In the rows, zero is written as 128.
One turn moves every row onto another: examples first, then more rows asked:
K618: 124; 141; 129; 145; 137; 111; 86; 198; 128; 123; 143; 114; 131; 119; 128; 143; 151; 155; 117; 106; 144; 150; 124; 92; 159; 151; 115; 112; 149; 125; 177; 109; 125; 120
K707: 101; 124; 106; 120; 123; 130; 82; 167; 121; 135; 115; 108; 128; 141; 131; 159; 139; 112; 165; 139; 151; 171; 119; 90; 147; 144; 131; 122; 152; 141; 93; 84; 149; 117
K947: 116; 129; 121; 129; 157; 127; 89; 163; 111; 107; 148; 98; 97; 122; 156; 158; 163; 123; 136; 134; 132; 127; 135; 87; 131; 165; 131; 136; 137; 161; 163; 87; 130; 141
K490: 132; 95; 130; 125; 125; 149; 144; 148; 125; 123; 145; 122; 113; 82; 120; 94; 153; 166; 138; 122; 135; 117; 93; 136; 169; 130; 88; 142; 117; 97; 165; 164; 132; 112
K733: 129; 125; 99; 128; 100; 106; 88; 169; 125; 131; 122; 112; 136; 145; 139; 134; 145; 132; 145; 157; 151; 189; 113; 108; 145; 127; 124; 118; 175; 123; 134; 87; 147; 129
K637: 125; 138; 141; 195; 108; 155; 147; 107; 152; 113; 157; 152; 127; 100; 101; 155; 141; 76; 144; 127; 112; 93; 134; 136; 126; 141; 129; 134; 142; 118; 103; 136; 123; 121
K219: 133; 132; 119; 123; 137; 141; 151; 105; 129; 74; 139; 146; 160; 119; 109; 131; 148; 82; 155; 131; 124; 103; 148; 148; 106; 116; 119; 70; 137; 122; 120; 128; 133; 143
K202: 115; 133; 147; 100; 81; 140; 145; 147; 116; 175; 110; 127; 133; 88; 139; 93; 113; 127; 121; 108; 105; 118; 124; 151; 141; 114; 84; 133; 152; 107; 115; 126; 136; 117
K968: 122; 133; 97; 122; 123; 131; 145; 129; 128; 159; 124; 130; 159; 86; 130; 117; 141; 111; 115; 157; 129; 115; 124; 189; 128; 126; 95; 94; 162; 121; 123; 137; 162; 132
K229: 114; 147; 118; 131; 119; 124; 156; 144; 121; 159; 115; 141; 159; 74; 107; 112; 134; 126; 118; 102; 110; 98; 124; 164; 146; 94; 95; 126; 162; 101; 123; 124; 146; 131
K232: 114; 147; 129; 127; 109; 109; 94; 153; 97; 149; 117; 127; 111; 150; 131; 166; 137; 97; 144; 119; 134; 162; 134; 91; 159; 133; 123; 148; 145; 131; 112; 67; 133; 137
K601: 152; 146; 168; 124; 141; 123; 134; 105; 129; 119; 113; 99; 111; 146; 148; 127; 83; 135; 113; 116; 81; 117; 169; 107; 107; 131; 139; 138; 107; 150; 135; 144; 116; 138
K91: 146; 121; 144; 125; 138; 131; 136; 88; 150; 128; 131; 105; 112; 173; 145; 150; 116; 146; 149; 162; 137; 153; 135; 126; 122; 124; 128; 147; 78; 154; 91; 159; 129; 118
K410: 145; 120; 150; 113; 120; 132; 140; 94; 136; 83; 104; 127; 115; 157; 107; 132; 106; 128; 151; 90; 103; 140; 139; 96; 140; 104; 139; 117; 85; 106; 95; 130; 112; 133
K159: 116; 147; 136; 147; 131; 113; 97; 181; 134; 129; 160; 106; 111; 119; 164; 149; 165; 147; 109; 127; 137; 140; 115; 99; 119; 159; 123; 116; 156; 146; 169; 92; 127; 127
K139: 135; 134; 123; 164; 165; 115; 153; 103; 133; 116; 111; 159; 157; 108; 82; 162; 161; 124; 146; 131; 122; 83; 128; 134; 135; 86; 137; 137; 135; 131; 116; 143; 139; 134
K296: 144; 111; 129; 151; 141; 151; 128; 124; 177; 107; 119; 88; 126; 122; 104; 135; 96; 131; 133; 105; 101; 118; 160; 110; 141; 151; 162; 124; 104; 140; 100; 153; 117; 85
K367: 96; 165; 138; 170; 150; 140; 97; 110; 136; 103; 125; 137; 169; 105; 96; 151; 122; 90; 153; 132; 125; 126; 147; 131; 122; 105; 98; 113; 127; 127; 119; 181; 149; 125
K357: 156; 98; 127; 135; 152; 143; 133; 134; 178; 116; 117; 79; 129; 127; 116; 126; 93; 158; 139; 122; 103; 114; 156; 108; 148; 151; 159; 125; 115; 146; 107; 157; 128; 95
K714: 124; 148; 118; 132; 88; 95; 101; 163; 116; 134; 125; 127; 123; 139; 143; 141; 142; 140; 138; 126; 142; 166; 118; 101; 150; 103; 118; 156; 168; 117; 135; 68; 130; 143
K469: 153; 104; 125; 129; 145; 124; 133; 86; 157; 117; 116; 111; 106; 160; 125; 158; 135; 138; 150; 157; 127; 145; 140; 126; 123; 116; 148; 135; 76; 152; 86; 151; 135; 119
K408: 149; 118; 165; 122; 108; 136; 143; 111; 137; 104; 115; 125; 110; 165; 107; 121; 95; 142; 152; 91; 120; 141; 130; 95; 146; 117; 136; 128; 88; 104; 93; 135; 109; 113
K352: 115; 123; 130; 138; 160; 123; 83; 183; 103; 108; 122; 113; 108; 121; 113; 147; 145; 130; 138; 105; 129; 134; 119; 66; 155; 154; 142; 126; 141; 132; 167; 99; 138; 130
K586: 122; 116; 109; 110; 117; 131; 141; 135; 132; 195; 110; 107; 144; 97; 134; 107; 121; 133; 120; 158; 120; 143; 120; 170; 151; 136; 93; 132; 151; 131; 124; 153; 151; 103
K677: 117; 123; 151; 114; 132; 144; 138; 122; 105; 133; 145; 124; 98; 102; 150; 92; 154; 149; 124; 143; 128; 130; 89; 148; 104; 124; 82; 140; 120; 120; 180; 160; 140; 135
K659: 133; 151; 166; 140; 142; 128; 117; 92; 141; 114; 107; 105; 114; 140; 141; 149; 89; 121; 108; 120; 86; 115; 171; 114; 104; 133; 140; 136; 89; 153; 123; 147; 118; 123
K842: 113; 121; 117; 156; 130; 148; 119; 136; 126; 109; 152; 136; 136; 73; 101; 110; 153; 134; 143; 133; 154; 123; 103; 160; 148; 113; 74; 127; 122; 87; 152; 179; 155; 114
K943: 110; 145; 142; 159; 116; 145; 139; 104; 115; 118; 161; 146; 106; 81; 130; 113; 158; 122; 123; 138; 134; 113; 90; 162; 112; 119; 82; 139; 138; 93; 160; 146; 145; 140

K659 moves to K410
K677 moves to K202
K357 moves to K91
And these:
K139 moves to K367
K159 moves to K714
K968 moves to K943
K707 moves to K947

One turn moves every row onto another: examples first, then more rows asked:
K878: 53; 132; 173; 127; 123; 117; 117; 112; 97; 172; 140; 108; 85; 132; 158; 133; 129; 128; 121; 132; 129; 158; 111; 118; 167; 129; 108
K585: 78; 137; 94; 128; 117; 110; 113; 121; 95; 183; 149; 108; 163; 83; 133; 152; 128; 147; 149; 103; 138; 139; 99; 140; 153; 149; 105
K580: 65; 127; 133; 67; 96; 109; 96; 88; 170; 177; 97; 143; 146; 109; 121; 129; 110; 113; 119; 143; 142; 174; 149; 121; 169; 145; 155
K130: 87; 123; 83; 102; 123; 137; 112; 101; 116; 152; 131; 102; 130; 110; 151; 92; 132; 63; 160; 134; 110; 159; 145; 155; 97; 113; 122
K309: 98; 123; 104; 138; 85; 113; 91; 118; 86; 165; 159; 124; 181; 102; 123; 144; 109; 157; 104; 114; 111; 127; 112; 153; 121; 175; 130
K961: 88; 89; 143; 83; 126; 98; 101; 108; 115; 147; 99; 99; 120; 86; 151; 118; 126; 89; 147; 148; 149; 133; 169; 167; 116; 143; 79
K318: 117; 82; 138; 113; 49; 70; 109; 115; 86; 139; 158; 123; 153; 138; 134; 113; 138; 77; 130; 156; 138; 128; 152; 122; 154; 151; 152
K486: 92; 137; 72; 99; 119; 93; 119; 147; 102; 189; 107; 103; 138; 111; 137; 159; 113; 116; 165; 121; 124; 115; 124; 148; 152; 143; 124
K651: 110; 148; 90; 128; 112; 139; 111; 130; 149; 131; 104; 130; 144; 140; 128; 79; 139; 119; 132; 151; 105; 158; 116; 106; 132; 188; 112
K813: 54; 133; 146; 111; 91; 132; 106; 89; 114; 161; 122; 146; 152; 90; 99; 105; 112; 51; 135; 139; 127; 138; 117; 94; 159; 151; 117
K222: 125; 141; 113; 50; 109; 112; 102; 78; 151; 131; 108; 135; 152; 156; 115; 135; 165; 123; 124; 133; 107; 170; 134; 133; 126; 157; 115
K972: 68; 125; 87; 97; 68; 151; 88; 92; 73; 163; 105; 135; 157; 133; 164; 99; 132; 101; 112; 139; 106; 161; 110; 94; 145; 142; 122
K349: 103; 114; 119; 87; 110; 128; 116; 95; 117; 140; 171; 157; 169; 120; 158; 96; 145; 108; 109; 131; 150; 142; 106; 155; 178; 205; 145
K728: 58; 108; 70; 90; 94; 77; 128; 107; 122; 140; 154; 140; 142; 114; 153; 85; 126; 88; 96; 143; 118; 139; 130; 138; 116; 148; 172
K253: 89; 124; 127; 118; 87; 51; 132; 120; 103; 130; 115; 108; 123; 139; 129; 95; 171; 101; 165; 136; 111; 165; 156; 153; 134; 133; 116
K674: 92; 143; 137; 108; 132; 172; 108; 116; 115; 155; 144; 112; 124; 143; 169; 100; 121; 134; 145; 109; 133; 170; 111; 153; 171; 129; 146
K282: 111; 92; 146; 111; 97; 113; 138; 88; 108; 143; 162; 147; 122; 113; 117; 116; 156; 125; 123; 121; 153; 124; 93; 151; 111; 200; 95
K807: 91; 101; 136; 82; 126; 101; 111; 98; 111; 153; 91; 110; 137; 86; 144; 116; 123; 77; 152; 152; 147; 131; 164; 155; 122; 118; 82
K793: 57; 137; 111; 85; 79; 125; 80; 93; 134; 139; 98; 140; 161; 71; 141; 99; 165; 106; 146; 112; 133; 122; 102; 140; 148; 137; 154
K265: 95; 85; 128; 68; 71; 73; 137; 108; 126; 155; 132; 139; 132; 134; 132; 111; 107; 146; 99; 140; 126; 121; 143; 142; 96; 124; 158
K60: 92; 115; 129; 133; 96; 110; 136; 57; 116; 189; 120; 84; 127; 155; 133; 123; 154; 119; 142; 110; 137; 183; 151; 164; 155; 132; 114
K695: 116; 126; 84; 106; 97; 95; 90; 139; 96; 162; 113; 121; 160; 123; 125; 145; 100; 123; 128; 137; 106; 101; 139; 168; 109; 173; 144
K319: 46; 116; 168; 121; 110; 117; 117; 112; 98; 188; 148; 108; 78; 139; 157; 130; 115; 128; 124; 130; 133; 143; 109; 132; 154; 136; 108
K191: 111; 82; 160; 157; 93; 120; 114; 75; 120; 145; 123; 111; 146; 118; 118; 121; 139; 126; 123; 126; 169; 154; 126; 134; 162; 166; 171
K283: 100; 149; 95; 76; 70; 133; 98; 99; 184; 188; 153; 113; 145; 145; 141; 104; 141; 111; 123; 125; 117; 113; 129; 128; 162; 140; 137
K207: 98; 77; 124; 72; 79; 73; 133; 104; 112; 141; 142; 126; 119; 133; 142; 110; 108; 155; 91; 131; 132; 117; 148; 136; 105; 117; 140
K590: 113; 91; 153; 103; 91; 116; 132; 80; 117; 147; 167; 144; 134; 118; 120; 129; 161; 120; 113; 128; 141; 138; 92; 145; 117; 210; 101
K58: 88; 156; 135; 101; 92; 123; 115; 100; 93; 118; 142; 137; 136; 157; 101; 109; 143; 99; 115; 126; 80; 138; 95; 87; 129; 131; 120

K695 moves to K309
K349 moves to K674
And these:
K282 moves to K319
K793 moves to K283
K813 moves to K580
K191 moves to K60
K590 moves to K878

One turn moves every row onto another: examples first, then more rows asked:
K515: 112; 94; 149; 136; 153; 156; 107; 152; 115; 119; 100; 146; 67; 145; 102; 144; 121; 117; 122; 159; 165; 184; 164
K391: 145; 55; 157; 121; 134; 106; 109; 182; 96; 142; 126; 169; 150; 108; 83; 101; 115; 127; 114; 174; 64; 130; 161
K467: 107; 53; 178; 118; 163; 139; 116; 176; 80; 126; 178; 142; 86; 156; 101; 135; 85; 129; 137; 144; 111; 97; 130
K686: 89; 90; 146; 114; 178; 120; 151; 166; 98; 179; 122; 175; 93; 116; 67; 67; 91; 62; 129; 136; 127; 144; 124
K451: 115; 85; 178; 113; 177; 125; 149; 160; 85; 175; 136; 150; 120; 108; 130; 82; 94; 47; 88; 123; 131; 152; 129
K530: 95; 64; 183; 141; 147; 94; 117; 162; 74; 173; 121; 171; 100; 67; 81; 93; 112; 70; 112; 137; 93; 155; 147
K170: 85; 96; 152; 151; 128; 126; 77; 184; 159; 112; 111; 158; 91; 122; 89; 131; 99; 87; 112; 155; 115; 165; 167
K919: 150; 89; 170; 104; 149; 174; 112; 193; 111; 147; 151; 172; 149; 146; 106; 97; 112; 108; 102; 183; 112; 141; 132
K845: 92; 77; 149; 132; 162; 111; 117; 143; 137; 137; 112; 158; 88; 82; 115; 115; 78; 53; 101; 133; 83; 158; 162
K168: 146; 79; 145; 104; 173; 156; 89; 185; 110; 142; 98; 172; 144; 101; 110; 111; 131; 122; 134; 166; 83; 172; 157
K24: 120; 77; 129; 95; 166; 145; 133; 182; 120; 144; 120; 184; 130; 149; 70; 94; 87; 117; 128; 200; 104; 123; 146
K77: 113; 49; 195; 135; 164; 132; 118; 172; 74; 132; 162; 156; 78; 133; 88; 114; 85; 99; 142; 109; 116; 105; 104
K722: 70; 91; 156; 105; 189; 110; 121; 161; 95; 157; 109; 149; 121; 73; 120; 90; 131; 85; 94; 147; 96; 157; 149
K958: 145; 98; 130; 99; 163; 159; 142; 137; 125; 121; 136; 138; 109; 140; 106; 101; 135; 140; 103; 159; 105; 147; 155
K621: 114; 51; 185; 135; 163; 141; 104; 187; 69; 127; 131; 146; 78; 149; 96; 140; 75; 115; 128; 103; 131; 100; 130
K653: 114; 60; 184; 128; 166; 138; 121; 172; 75; 145; 178; 140; 73; 145; 97; 116; 90; 104; 148; 105; 117; 116; 117
K132: 87; 85; 162; 138; 155; 87; 84; 192; 119; 127; 95; 146; 128; 119; 108; 116; 130; 95; 141; 153; 149; 192; 156
K175: 137; 77; 122; 111; 144; 155; 96; 146; 88; 114; 122; 171; 145; 132; 93; 111; 152; 128; 97; 173; 125; 143; 135
K211: 116; 71; 131; 120; 167; 118; 132; 117; 72; 140; 128; 161; 123; 98; 102; 84; 144; 73; 95; 128; 129; 157; 117
K484: 116; 45; 183; 122; 164; 132; 117; 177; 81; 113; 159; 149; 99; 151; 95; 129; 81; 128; 128; 137; 109; 86; 121
K759: 103; 75; 185; 139; 150; 127; 99; 196; 102; 137; 107; 156; 116; 149; 126; 141; 82; 74; 105; 171; 182; 166; 161
K195: 105; 82; 151; 123; 179; 117; 158; 109; 110; 136; 135; 135; 77; 109; 115; 100; 120; 77; 122; 142; 136; 177; 139
K811: 104; 72; 166; 154; 121; 98; 78; 207; 87; 147; 83; 154; 111; 120; 81; 131; 110; 112; 106; 138; 129; 155; 181
K904: 102; 65; 135; 144; 149; 124; 88; 144; 73; 119; 87; 162; 108; 127; 103; 139; 130; 87; 105; 148; 179; 172; 146
K786: 143; 90; 134; 123; 139; 137; 105; 171; 161; 128; 126; 160; 123; 115; 95; 97; 101; 96; 113; 131; 61; 154; 157
K708: 115; 50; 174; 126; 167; 138; 113; 179; 67; 137; 149; 135; 69; 156; 109; 145; 75; 116; 138; 108; 131; 111; 146
K260: 101; 78; 135; 127; 163; 118; 113; 197; 104; 150; 71; 166; 98; 161; 79; 122; 71; 90; 130; 146; 167; 151; 168

K484 moves to K621
K919 moves to K759
K260 moves to K686
And these:
K195 moves to K958
K722 moves to K168
K467 moves to K708
K811 moves to K530
K211 moves to K175
K845 moves to K786

